The rows below come in pairs that one turn or mirror swaps. Which row does each named row swap with?
The rows were stretched afterwards, more along some directions than others.
q167: [ 0.30  4.00 -2.28  1.40 -0.73  0.32  1.88  0.42  1.74 -1.12 -0.22  1.71
  0.69 -0.28 -2.16 -1.06 -0.74  1.69 -0.05 -0.12 -0.29  1.82 -0.24  1.42
  0.97]
q607: [-0.53  1.10  0.73  1.65  0.66  0.79  0.92 -1.97  0.15 -2.11 -0.67 -0.32
  1.33  0.05 -0.81  0.37 -1.23  0.78 -1.55 -0.78  1.65  2.21 -0.49  3.07
  0.10]
q121: [-0.46  0.82  1.13  2.40  0.60  0.82  0.60 -1.88  1.02 -1.26 -0.53 -0.43
  1.07 -0.50 -1.18 -0.15 -1.49  0.67 -1.86 -1.09  1.08  3.02 -0.51  3.11
  0.23]
q161: [ 1.99  1.44 -0.27 -0.59 -0.88 -0.35  1.68 -0.64 -0.66 -0.30 -1.76  1.58
  1.09 -0.41  0.35  1.33  1.87  0.68  0.85  0.17  0.59 -1.23 -0.57  0.02
 -0.24]
q881: [ 1.05  0.76  0.44 -1.18  1.92 -0.17 -0.86  0.64  0.87 -0.57  1.14 -0.98
 -1.85 -1.25  1.13 -0.16 -0.24  0.53  0.52 -1.17  1.34 -0.53  1.10  1.20
  2.28]
q740: [-1.29  1.83  0.24  0.84  1.14  0.34 -1.88  0.08  1.09 -0.89  0.99  1.03
 -0.09  0.08  0.67  0.62 -1.21  1.66 -0.33  1.77  1.31 -0.34  0.62  0.83
  0.48]
q172: [-1.21  3.87 -0.85  2.33  2.32  0.11 -1.26  0.13  0.68 -0.26  0.10  2.41
  0.29 -1.04 -1.31  0.41 -0.57  0.28 -0.76  0.55 -0.38  0.31 -0.12  1.15
  1.03]
q325: [-0.18  3.90 -3.55  0.87 -0.13  1.32  2.35 -0.59  0.99  1.26 -2.63  0.17
  0.13  0.93 -2.24 -0.04 -0.07  1.09  0.34  1.10 -1.23  1.59 -0.01  1.25
  0.00]
q413: [-0.80  4.48 -1.32  0.63 -0.01  0.59  0.52  0.75  1.63  2.24 -1.29 -0.96
 -0.25 -0.36  0.32 -0.40  0.11 -0.03 -0.42 -0.12 -1.02  1.55 -0.50 -0.24
  1.72]
q10: [ 0.26 -0.13  1.07  1.92  1.31 -0.68 -1.90  0.73 -0.01 -1.76 -0.77 -0.72
 -0.29  0.52 -0.60 -1.42  1.57  1.23 -1.36  0.39  2.40 -1.07  0.53  2.53
 -1.28]
q113: [ 1.02  1.14 -2.65 -0.61  1.61  0.23  0.39  0.27 -0.90 -0.25 -0.51 -1.48
 -0.47  1.50  1.09 -2.27  0.41  0.80 -0.74  0.59 -1.39 -0.29  1.68  0.28
 -1.14]
q551: [-0.53  1.67 -0.07  1.63 -0.91  2.79  1.80 -1.38  1.47 -1.22 -1.63  1.44
  1.00 -1.48  0.35  2.65 -0.63  0.46 -0.31 -0.26 -0.12  1.75 -0.62 -0.82
  0.23]
q755: [ 1.34  1.04 -1.35 -0.05  2.37  0.50 -0.68 -0.04 -1.01 -0.72 -0.94 -2.06
 -0.06  1.26  0.89 -2.16  0.74  1.02 -1.41  0.20  0.15 -0.54  1.39  0.99
 -1.78]
q779: [ 1.31  1.62 -0.23 -0.72  0.92 -0.92 -2.34  1.02  1.06 -0.70 -0.14 -1.28
  0.21  0.81  0.78 -1.47  0.44  0.35 -1.05 -1.64  0.81 -1.72  1.19 -0.57
 -0.15]
q760: [-1.04  2.06 -0.19  0.58  0.66  0.91 -1.99 -0.50  0.56 -0.90  1.03  1.68
 -0.79 -0.32  0.94 -0.15 -0.88  1.45 -0.04  1.23  0.70 -0.89  1.42 -0.06
  0.49]
q990: [ 1.14  1.27  1.18 -0.74  1.14 -1.25 -2.68  1.04  1.53 -0.36 -0.33 -2.26
 -0.54  0.01  1.54 -1.41  0.05  0.28 -1.52 -1.09  1.29 -1.13  1.80 -0.55
 -0.98]
q20: [ 0.32  0.52  1.14 -1.52  0.75  0.10  1.04 -0.22  1.07 -1.08 -1.80 -1.41
  0.55  1.08 -0.91  0.00  0.80  0.09  0.20 -1.80  1.34 -0.73 -0.26  0.62
  0.49]
q886: [-0.25  1.36  0.88  1.73  1.54  1.19  1.13 -2.16  0.43 -1.74 -1.00 -0.40
  0.98 -0.17 -1.47 -0.01 -1.56  1.20 -2.21 -0.63  1.19  2.59 -0.39  3.57
  0.16]
q297: [ 0.34 -0.09  1.79 -1.96 -0.30 -0.21  1.55 -0.09  0.58  1.18 -3.01 -0.07
 -0.21 -1.83 -0.30  0.53  1.68  0.17 -0.70 -0.28  1.77 -0.80  0.82 -0.59
 -2.16]
q845: [-0.23  1.62  0.41 -1.08  0.81  0.78  2.87 -0.62  0.07  0.34 -1.92 -0.45
  0.32  0.30  0.75  2.21  0.18 -0.88  0.24 -0.17 -0.71  0.57 -0.60  1.05
  0.90]
q919: [-1.37  4.28 -1.18  2.31  2.25  0.95 -0.70 -0.83  0.31 -0.29  0.65  2.62
  0.14 -1.38 -1.06 -0.02 -0.60  0.78 -1.13  0.95 -0.62  0.67  0.37  0.98
  0.72]
q437: [-1.35  2.78  0.90  0.56  1.24  1.03  1.56 -0.59  1.55 -0.57 -2.07 -1.17
  0.68  0.07 -1.37  1.38 -1.39  1.22 -1.37 -0.23  1.05  1.28 -1.95  2.68
  0.95]
q101: [ 1.04  0.65 -1.86 -0.26  2.27  0.30  0.06 -0.18 -1.11 -1.15 -0.26 -1.81
  0.18  1.61  0.76 -1.65  0.38  0.84 -0.72 -0.31 -0.57 -0.23  0.73  0.99
 -1.24]
q838: [ 0.17  0.89 -0.18 -0.80  1.85 -1.35  1.60  1.28 -0.04  1.52  0.50 -1.12
 -0.22  0.44 -1.54 -1.02 -0.39  0.06  0.75 -0.21 -0.63  1.63 -0.44  2.93
  2.27]
q852: [-0.32 -0.09  1.09  1.71  1.22  0.69  0.51 -1.96  0.14 -1.26 -0.75 -0.05
  0.75 -0.36 -1.01  0.35 -1.01  0.45 -1.98  0.03  1.67  2.08 -0.25  3.37
 -0.46]
q728: [ 1.77  4.42 -1.44 -1.04  1.41  0.03  3.06 -0.88  1.05 -0.48  0.53 -1.84
 -0.28  0.90 -1.37 -1.20 -0.69  1.53  0.72 -1.77 -0.55  2.11 -0.03  2.16
  1.62]
q623: [ 1.33  2.04 -0.63 -0.91  0.16 -0.84 -0.37 -0.12  0.50 -0.62 -0.89  0.16
 -1.04  1.63 -0.99  0.03 -0.86  0.91  1.81 -0.62  0.84 -0.63 -1.13  1.02
  0.54]
q528: [ 0.00  2.91 -0.34 -0.43  0.89  0.11  0.59 -1.58  1.68 -0.30 -0.76  0.52
 -0.38 -0.17 -0.78 -0.17 -1.56  0.15  0.62 -0.27  1.96  1.68 -1.49  0.21
  1.95]
q272: [ 1.15  0.43 -2.03 -0.23  1.65  0.43  0.14 -0.16 -1.30 -0.73 -0.88 -1.97
 -0.15  1.29  1.50 -1.59  0.51  1.14 -0.70  0.71 -0.36 -0.35  1.36  1.02
 -1.34]
q303: [-0.08  0.03 -0.23 -1.30  1.00 -1.46  0.23  1.37  0.34  1.94  0.50 -1.10
 -0.40  0.67 -0.45 -0.29  0.50 -0.55  0.83 -0.07  0.50  1.00 -0.53  2.30
  2.43]
q74: [-1.04  2.60 -0.11  1.71  0.25  0.20 -2.06 -0.14  1.10 -1.25  1.06  1.93
 -0.42 -0.28 -0.14 -0.14 -1.21  1.75 -0.06  1.29  1.08 -0.21  0.92  0.37
  0.43]
q735: [-1.25  4.41 -0.95  2.19  2.49  0.98 -0.34 -0.65  0.70 -0.80  0.57  2.05
 -0.16 -1.07 -1.54 -0.09 -1.13  0.52 -1.02  0.29 -0.52  0.85  0.26  1.33
  0.74]
q971: [ 0.07  0.53  2.11  1.12  1.13  1.17 -0.53 -1.03  1.69 -0.28 -2.62 -1.64
  0.29 -0.30  0.51 -0.09 -0.85  0.96 -2.28 -0.36  3.28  1.87 -0.86  1.65
 -0.80]
q504: [-1.06  0.40  0.81  1.21 -0.12  0.78  1.37 -1.42  0.57  0.18 -0.34 -0.24
 -0.09  0.03  0.01  0.52 -1.10  0.96 -0.75  0.98  1.00  2.40  0.04  2.17
 -0.65]
q557: [ 0.41  2.49 -0.37  0.94  0.57  0.22  1.56  0.94  1.87 -0.05 -1.96 -1.13
  0.92  1.55 -1.09 -1.16 -0.82  0.54 -0.45  0.39  0.37  2.13 -0.64  1.04
  0.30]
q873: [ 0.04  1.55  0.45 -1.13  0.49 -0.48 -0.57 -0.74  0.47 -0.36 -0.92 -1.10
 -1.68 -0.05  0.87 -1.19  0.04 -0.72 -1.08 -0.96 -0.14  0.32  0.94 -0.28
 -0.06]
q864: [-0.50  1.74  0.37  0.79  0.78  0.32 -2.17 -0.05  1.37 -0.57  0.77  1.37
 -0.75 -0.63  0.45  0.03 -0.91  1.63  0.04  1.61  1.45 -0.59  1.07 -0.18
 -0.01]
q887: [ 0.68  1.59 -2.29 -0.38  1.97  0.97  0.33 -0.59 -0.83 -0.73 -0.89 -2.21
 -0.10  1.56  0.63 -2.23  0.30  1.24 -1.35  0.00 -0.61  0.09  1.28  0.69
 -1.25]
q346: [ 0.58  0.45 -0.69 -0.91  1.85 -1.81  0.63  1.12  0.08  1.95  0.70 -1.53
 -0.41  0.69 -1.09 -1.30 -0.28 -0.57  0.61 -0.14  0.07  1.46 -0.53  2.79
  2.18]
q329: [-1.42  3.63 -0.91  1.73  2.35  1.20 -0.63 -0.74  0.54 -0.69 -0.01  2.90
  0.16 -0.62 -1.01  0.56 -0.81  0.78 -1.29  0.67 -0.50  0.01  0.01  0.87
  0.39]
q510: [-1.36  2.19  0.58  1.61  1.02  0.67 -2.43 -0.37  1.00 -1.29  1.51  1.19
 -0.48 -0.05  0.42  0.23 -0.89  1.41 -0.43  1.09  0.69 -0.18  1.49  0.60
  0.69]
q229: [-0.61 -0.05  1.10  1.35  0.41  0.88 -0.07 -1.77  0.72 -1.45 -0.79 -0.05
  0.69 -0.28 -0.35  0.94 -0.65  0.24 -1.76 -0.39  1.94  2.08 -0.20  2.68
  0.24]
q459: [-0.97  2.95  1.25 -1.04  0.82  2.21  2.19 -0.24  2.05  1.11 -1.79 -0.56
 -0.95 -1.60  0.77  0.96 -1.93  0.96 -0.78  0.07  0.05  1.89  1.25  0.63
  0.47]
q392: [-0.45  2.62 -0.43 -1.59  0.14  1.39  1.53 -0.88  1.38  0.86 -1.27 -0.08
 -0.77 -0.69 -0.84 -0.18  0.29  1.35  0.58  0.01  0.77 -0.20  1.10  0.26
  1.40]
q73: [ 1.03  2.69  0.15 -0.78  0.37  1.81  1.41 -1.08  0.51 -1.99 -0.47  0.16
  0.49 -0.79 -0.47  1.32 -1.75  0.53  0.39 -2.14  0.40  0.66 -1.55  1.35
  3.32]
q929: [-0.93  3.26 -0.49  1.64  2.76  0.82 -1.23 -0.18  0.28 -0.54  0.60  1.97
 -0.37 -1.05 -0.67  0.01 -0.88  0.39 -0.51  0.65 -0.33  0.40  0.56  0.91
  0.72]
q273: [ 0.00  1.93 -0.78 -0.82  1.20 -1.34  1.21  0.99  0.22  1.45  0.82 -0.59
  0.33  0.38 -1.24 -0.41 -0.35  0.04  1.16 -0.57  0.26  1.29 -0.98  2.46
  2.98]
q155: [ 0.44  2.51  0.11  0.31  0.74 -1.13  0.83  0.19  2.27  1.19  0.43 -0.65
  0.54 -0.11 -1.13  0.30 -1.23 -0.66 -0.24 -1.69  0.57  2.51 -1.28  1.32
  2.37]
q215: [ 0.68  1.50 -0.18 -0.36  0.83 -1.30 -2.03  1.48  1.41 -0.41  0.10 -2.24
 -0.03  0.40  1.26 -1.35 -0.28  0.42 -1.29 -0.47  0.45 -0.36  1.95 -0.09
 -0.42]
q371: [ 0.63  1.47 -1.26 -0.41 -0.94 -0.10  3.53  1.03  1.15  0.74 -0.98 -1.19
  0.04 -1.49 -0.61  0.17 -0.33  0.25  0.60  0.84 -1.39  1.98  0.70  0.16
  1.49]
q911: [ 0.92  0.99 -1.83 -0.87  2.38  0.10  0.45  0.03 -0.96 -0.54 -0.06 -2.17
 -0.35  1.41  1.42 -2.20  0.23  0.82 -0.77 -0.01 -0.35  0.01  1.10  0.75
 -0.61]
q166: [-0.96  3.35 -1.09  1.31 -1.04  0.62  2.95 -0.56  1.75  0.45 -1.87  1.57
  1.45 -1.08 -2.51  1.06 -0.82  0.75 -0.97  0.09 -0.31  2.03 -0.31  1.11
 -0.21]
q826: [ 0.31  3.71 -0.21  1.71  0.71 -0.68  0.32 -0.30  1.28  0.36 -2.42  0.17
  0.50 -0.32 -2.43  0.36  1.07  0.93 -0.77 -1.44 -0.01  0.73 -1.43  1.43
  0.64]
q470: [-1.28  2.66  2.17  0.89  1.58  1.15  2.44 -1.66  0.23 -1.91 -0.44  0.85
  0.06  0.02 -2.06  1.34 -0.40  1.97 -0.39 -0.52  0.52  1.11 -0.40  3.49
 -1.18]
q705: [ 0.47  0.95 -0.35 -1.37 -0.06  1.15  0.91 -1.03  0.74  0.30 -1.31  2.96
 -0.29 -0.99 -1.50  1.80  1.21  1.28  0.29  0.23  1.14 -1.48 -0.63 -0.64
  0.06]
q2: [ 0.38  2.44 -0.15  0.08 -0.64  0.17  0.88  0.97 -0.38  0.07 -1.65 -0.69
  0.11 -0.52 -1.32 -1.14  0.61  0.55 -0.44 -0.37 -0.59 -0.04  0.16  1.52
  0.62]
q566: [ 0.17  1.02  0.13 -0.16  1.09 -1.01  1.14  0.59  0.74  1.85  0.93 -0.80
  0.22 -0.11 -0.95 -0.61 -0.45 -0.06  0.64 -0.63  0.03  2.03 -1.03  2.51
  2.87]
q626: [-1.62  3.55 -0.78  2.48  2.32  1.01 -0.50 -0.66  0.67 -0.90  0.17  2.99
  0.37 -1.16 -1.68  0.24 -0.69  1.05 -1.30  0.72  0.07  0.59  0.12  1.01
  0.07]
q630: [-0.53  4.82 -0.94  0.78  0.49 -0.02 -0.72 -1.06  0.95 -0.38 -1.27  0.87
 -0.94 -0.33 -0.84  0.09 -1.47  0.67  0.42 -1.12 -0.38  0.89 -0.23  1.28
  0.52]
q77: [-0.07  0.99  0.41  0.28 -0.09  1.02  2.26 -1.53 -0.15 -0.36 -1.11  0.87
 -0.91 -1.69  0.40  1.96  0.18  1.13  0.99  0.25 -0.77  1.14  0.21  0.62
  0.79]
q932: [-1.50  3.32 -0.51  1.37  2.33  1.03 -0.11 -0.42  0.39 -0.46  0.50  2.76
  0.31 -1.16 -1.30  0.85 -0.44  0.37 -0.58  0.47 -0.63  0.26 -0.06  0.45
  1.14]
q268: [ 1.44  0.67 -1.86 -0.86  2.13  0.58  1.08 -0.07 -1.29 -0.75 -0.42 -2.16
 -0.10  1.70  0.80 -1.77  0.69  1.10 -0.53  0.14 -0.25 -0.61  0.86  1.21
 -1.26]
q678: [ 1.34  1.41  0.70 -1.49  0.88 -1.15 -1.79  1.02  1.02 -0.65  0.15 -1.96
 -0.17  0.42  1.67 -0.78 -0.02  0.53 -0.90 -1.80  1.17 -1.48  1.25 -0.29
  0.16]
q606: [-0.60  1.92  1.52 -1.62  1.07  0.81  1.99 -0.43  0.32 -1.58  0.03 -0.60
 -0.31  0.15  1.68  0.64 -1.23  0.94 -0.50 -1.24  0.64  0.57 -0.67  2.43
  1.15]
q150: [ 1.39  2.65  1.67 -0.72 -1.08 -0.34  0.32 -0.79  0.66  0.24 -1.82  1.05
 -0.72 -2.27  0.49  1.12  0.61  0.16 -0.85 -0.61  0.89 -0.96  1.23 -0.31
 -0.51]
q243: [-0.07  0.83  1.32  0.43  0.27 -0.78  0.26  1.67  2.04  2.13 -0.50  0.11
 -0.93 -2.54  0.07 -0.09 -0.55 -0.88  0.44  0.41  0.53  2.40  0.52 -0.23
  1.65]
q642: [-0.35  2.33 -1.15 -1.40  0.55 -0.02  3.23 -0.63  0.53  0.32 -0.04 -1.35
  0.38  1.63  0.61  0.30 -1.98  0.08  0.82 -0.08 -0.25  2.14 -1.68  1.81
  2.49]
q189: [ 1.11  1.25 -0.01 -1.08  1.41 -0.69 -2.27  1.13  1.06 -0.41  0.40 -2.51
 -0.21  1.37  0.94 -1.19  0.44  0.94 -0.84 -1.49  0.64 -1.39  1.68  0.16
 -0.04]

q303 is swapped with q229
q845 is swapped with q325
q760 is swapped with q779
q929 is swapped with q755
q413 is swapped with q551
q77 is swapped with q826
q172 is swapped with q272
q528 is swapped with q297
q346 is swapped with q852
q873 is swapped with q705
q243 is swapped with q971
q735 is swapped with q268
q919 is swapped with q101
q371 is swapped with q437
q329 is swapped with q113
q510 is swapped with q189
q990 is swapped with q864

